In the rows, 128 means zero.
The rows of R fall into a few groups, and each row is roughly a mix of its group's hidden directions; some rows fit no group.
R, 158 rows:
[[ 73 112 134 101 130 163 137 137 101 125 157]
 [179 139 149 136 107  96 152 119 136 115  90]
 [153 156  96 176 124 147 103 124  98 111 128]
 [128 115 113 130 139 133 103 178 156 176 114]
 [ 85 156 142 114 136 168 132 130 121 107  86]
 [140 124 111 142 110 124 114 189 111 147  90]
 [103 117 149  96 126 149 158 119  77 102 122]
 [170 110 142 153 120  89 132  81 116 134 122]
 [165 146 150 115 120  86 152  92 141 116 102]
 [143 125 102 171 118 140  91 167 141 157 137]
 [ 82 103 111 125 145 171 117 134 105 148 156]
 [130  98 163  92 123  99 152 115 166 113 145]
 [106 120 112 164 136 175  87 143 105 141 123]
 [113 121  87 133 101 135 105 185 137 145 133]
 [114  84 158 101 153 106 164 133 128 156 123]
 [166 140  87 163 116 125 118 137  83 135 132]
 [134 110 139 179 129 165  86 144 142 108 132]
 [ 75 118 117 116 149 163 116 141 108 160 150]
 [ 89 122 154  86 159 123 165 112 116 143 132]
 [ 90 132 118 138 144 144 154 136  82 149  90]
 [ 78 127 131  99 126 163 138 171 140 120 115]
 [148 163 173 129 122 127 134 134 160  85 108]
 [ 81 167  97 104 106 143 125 156 118 120 135]
 [161 114 112 162 102 125  81 158 148 127 125]
 [134 108 129 133 148 108 145  62 106 138 149]
 [ 73  96 142  90 127 135 156 124 113 144 128]
 [123 119  76 148 104 130  96 165 127 150 142]
 [154 134 175 112 131 100 138 110 174 108 120]
 [124 144 151  97 108 121 180 133 165 103 121]
 [ 79 145  95 111 124 160 124 158  98 127 137]
 [122 125 170 123 158  95 134  93 130 104  91]
 [143 133 172 170 145  90 104 124 133 135 104]
 [ 98 159  87 130 119 120 125 133  71 127 133]
 [ 93 124 123 106 129 138 167 159 133 179 121]
 [130 129 156 115 124 154  99 144 193 127 125]
 [105 162 178  95 134 112 147 115 134 115 104]
 [ 83 157 116  87 141 136 155 156 127 148 139]
 [172 161 150 164 101 119 126 139 135 100 107]
 [ 98 100 132  89 144  95 160 125 116 162 138]
 [ 82 150 138  94 144 164 140 108 108 103 125]
 [155 139  80 166 109 136 117 134  86 131 129]
 [ 88 105 170 119 160 121 116 102 120  98 114]
 [ 94 128 131 126 175 154 120 118  78 140 137]
 [151 120 107 170 126 107 117  97  80 145 130]
 [123 142 165  94 128 141 138 140 185 103 130]
 [148 142 109 102 175 126 112  78 115 138 133]
 [105 107  96 108 126 133 136 180 154 159 141]
 [179 146 138 122 110 122 142  89 149 111 161]
 [163 145 152 148 107  96 117 108 128  81 113]
 [160 147 153 111 113 105 162 111 168  99 122]
 [183 145 127 169 111 102 123 128 152 125 108]
 [166 151 113 147 113 114 117 114  86  85 133]
 [ 82 147 111 102 158 169 139 114 106 138 124]
 [171 136 148 149 125 103 105 127 178 116 105]
 [128 119  81 159 126 156 108 115  89 145 153]
 [145 119  87 155 124 146 119  87  90 130 151]
 [109 114 177 122 140 146 101 123 158  86 121]
 [102 153 127 100 115 123 172 118  86 101 143]
 [182 142 128 180 111 114 114 122 134 110 116]
 [ 84 135 177 101 137 148 135 119 113  97 120]
 [ 93 107 153 100 129 137 100 179 149 129 130]
 [ 84 151 156  95 128 162 138 135 141 110  99]
 [ 83 107 145  96 145 173 146 123 112 112 133]
 [164 122 134 158 132 110 118  87  98  86 127]
 [151 130 157 137 138  96 147  80  96 104 120]
 [ 70 114 124  93 148 154 129 123 109 138 154]
 [111 153 131  82 150 164 146 110 163 115 118]
 [100 102 153  91 158 144 152 128 134 170 131]
 [142 111  99 172 138 143 119 152 146 173 109]
 [156 127 113 166 105 140  75 138 146 104 138]
 [138 109 111 158 132 136  77 115  84 110 141]
 [104 112 159  87 135  92 165 116 113 130 106]
 [168 113 125 187 143 109 127 106 115 144 114]
 [100 126  90 106 153 164 138 130  95 141 159]
 [ 83 107 103 114 141 160 134 147 108 164 149]
 [169 141 134 126 120  84 124 132 179 118 111]
 [151 131 172 124 125 105 131  73 142 104 115]
 [126 124  83 152  90 133  86 155 141 139 138]
 [121 136 148  78 127 101 174 129 151 150 136]
 [133 126 106 123 134 141 140  64  93 110 149]
 [112 131 107 127 130  94 133 163  80 166 119]
 [138 128  95 149 125 141 109 112  71 106 156]
 [ 75 110 127 112 140 171 128 143  96 142 141]
 [164 115 143 134 140  93 170  86 126 141 114]
 [109 111 148  91 155  98 164 130 128 167 126]
 [138 141 173 139 131 127 129 117 153  81  89]
 [133 122  88 174 116 124  92 155 103 148 127]
 [ 88 136 111  96 147 179 137 134 116 117 101]
 [ 83 106 154  87 142 149 148 142 133 153 113]
 [145 129 170 116 113 108 148 127 162  85 100]
 [144 117 148 139 128 112 132 130 200 144 110]
 [152 119 159 110 144  96 139  82 157 105 116]
 [159 121 144 114 132 117 128  83 131  83 165]
 [177 147 119 163 117  95 116 136 163 138 115]
 [123 121 149  86 131  89 168 149 149 149 117]
 [168 129 114 175 122 140  81 132 145 113 139]
 [109  88 147  96 153 107 171 130 119 153 132]
 [157 127 111 131 101 135 104 137 175  92 157]
 [ 69 103 114  90 147 152 139 135 121 136 128]
 [ 92  85 104 127 134 139 137 159 104 167 132]
 [144 140 130 126 155 140 123  74 139  77 120]
 [156 172  97 128 112 124 123 131 166 101  99]
 [115 127 164 106 171 145 146  81 113 126 115]
 [114 128 136  88 136  98 182 142 137 158 118]
 [157 147 105 123  94  83 124 157 160 139 131]
 [150 131  92 181 125 152 116 154 119 153 111]
 [120 130 114 129 105 110 148 181 139 166  96]
 [ 96 131 110  81 103 120 123 163 143 111 160]
 [166 162 135 151 112 117 135 130 118  84  91]
 [142 123  86 167 129 150 104 138  93 158 144]
 [123 147 145  89 150 107 155  84 109 101 132]
 [ 90 127 113 104 145 125 151 166 110 174 123]
 [ 91  92 170  91 144 126 138 106 132 122 143]
 [127 137 152  91 120 137 162 109 163  85 142]
 [109 145 165  98 129 136 169  88 143 106 122]
 [136 144 162  94 124 117 144  92 140  82 147]
 [132 112 124  92 132  98 124 146 192 132 124]
 [107 129 151  76 150 102 171 116 127 134 140]
 [156 128  93 173 128 139  88 127  98 132 144]
 [167 109 118 149 151 118 119  83  95 102 132]
 [169 125 130 155 134 116 103  72 125 105 135]
 [154 129 137 162 114 132 120  97 114  69 142]
 [100 157  82 137 109 148 121 170 138 147 116]
 [176 117 118 130 110  89 155 160 155 134 118]
 [133 129  90 160 134 110 105 149  86 165 128]
 [106 101 101 157 140 155 109 154 102 168 127]
 [111 133 161  85 147  79 154 132 126 138 117]
 [114 108 119 153 140 166  85 117  99 107 155]
 [109 132 116 113  99 154 103 161  91 161 150]
 [157 108 126 179 101 147  94 115 150 114 122]
 [ 92 133 106 110 116 135 163 119 106 101 173]
 [159 147 106 172 105 146  87 133 146 109 131]
 [154 131  85 167 106 134  84 143 115 121 134]
 [165 121 147 163 132 125  81 125 162 110 112]
 [111 102 147  86 146  90 166 125 124 153 131]
 [130 139  86 162 117 135 114 168  88 141 114]
 [158 141 100 150  80 121 138 157 152 132 100]
 [120 126 155  77 150 143 162  98 145 110 139]
 [ 90 121 133 104 150 146 142 103  73 115 137]
 [ 95 137 160  80 145 144 157 112 117 111 107]
 [146 116 138 181 140 133 123 132 123 139  71]
 [116  93 148 109 119 138 146 167 178 126 112]
 [ 96 113 148  93 130 168 147 101 154 103 141]
 [183 136 112 147 113  90 125 148 159 142 124]
 [185 136 124 161 114 102 107 114 160 123 129]
 [127 126 143 115 119 105 145 161 167 183 124]
 [108 115  97 134 156 139 166 124  88 164 117]
 [141 107  96 158 124 119 118 101  86 163 151]
 [132 124 152  84 110 115 146 123 164 107 170]
 [105 121 152  98 141 159 129 122 182 101 130]
 [135 123 126 172 137 126 128 122  65 143 103]
 [154 116 135 170  98 167 118  93 139 113 144]
 [132 107 111 183 139 144  93  99 106 143 135]
 [164 152 104 156 103 118 112 147 171 120 107]
 [190 131 113 157 142  91 130 112 114 133 129]
 [109 119 173  89 138  98 148 134 160 124 108]
 [110 115 174  84 123 114 167 108 141 118 123]
 [ 99  99 156 109 124 149 131 154 181 128 114]]
Here is one row of each group, with its name. Which group are the others in?
[114 134 125  77  98 103 138 156 160 108 145]
C
[129  81  88  93 127 120 145 142 152 153 143]
H
[116 108 153  93 121 152 139 123 187 119 143]
E
[101 134 143  88 134 132 182 140 148 153 111]
S

[146 128 105 127  99 119  94 160 170 137 161]
S
[123 131 126 157 121  93 131 150  85 164  94]
S
[101 111 112 105 139 148 132  94  77 121 156]
H
[152 139 148 121 102 106 125 107 151  80 166]
S
[153 178 134 125 143 126 179 129 138 137 101]
C
[170 152 125 145  98 105 167 141 108 132  99]
H
[166 151 109 149  98 109 109 147 169 115 110]
S
[144 131 180 129 129 116 118 112 165  91 100]
H
[159 157 123 150  94 146 114 121 146  77 124]
C
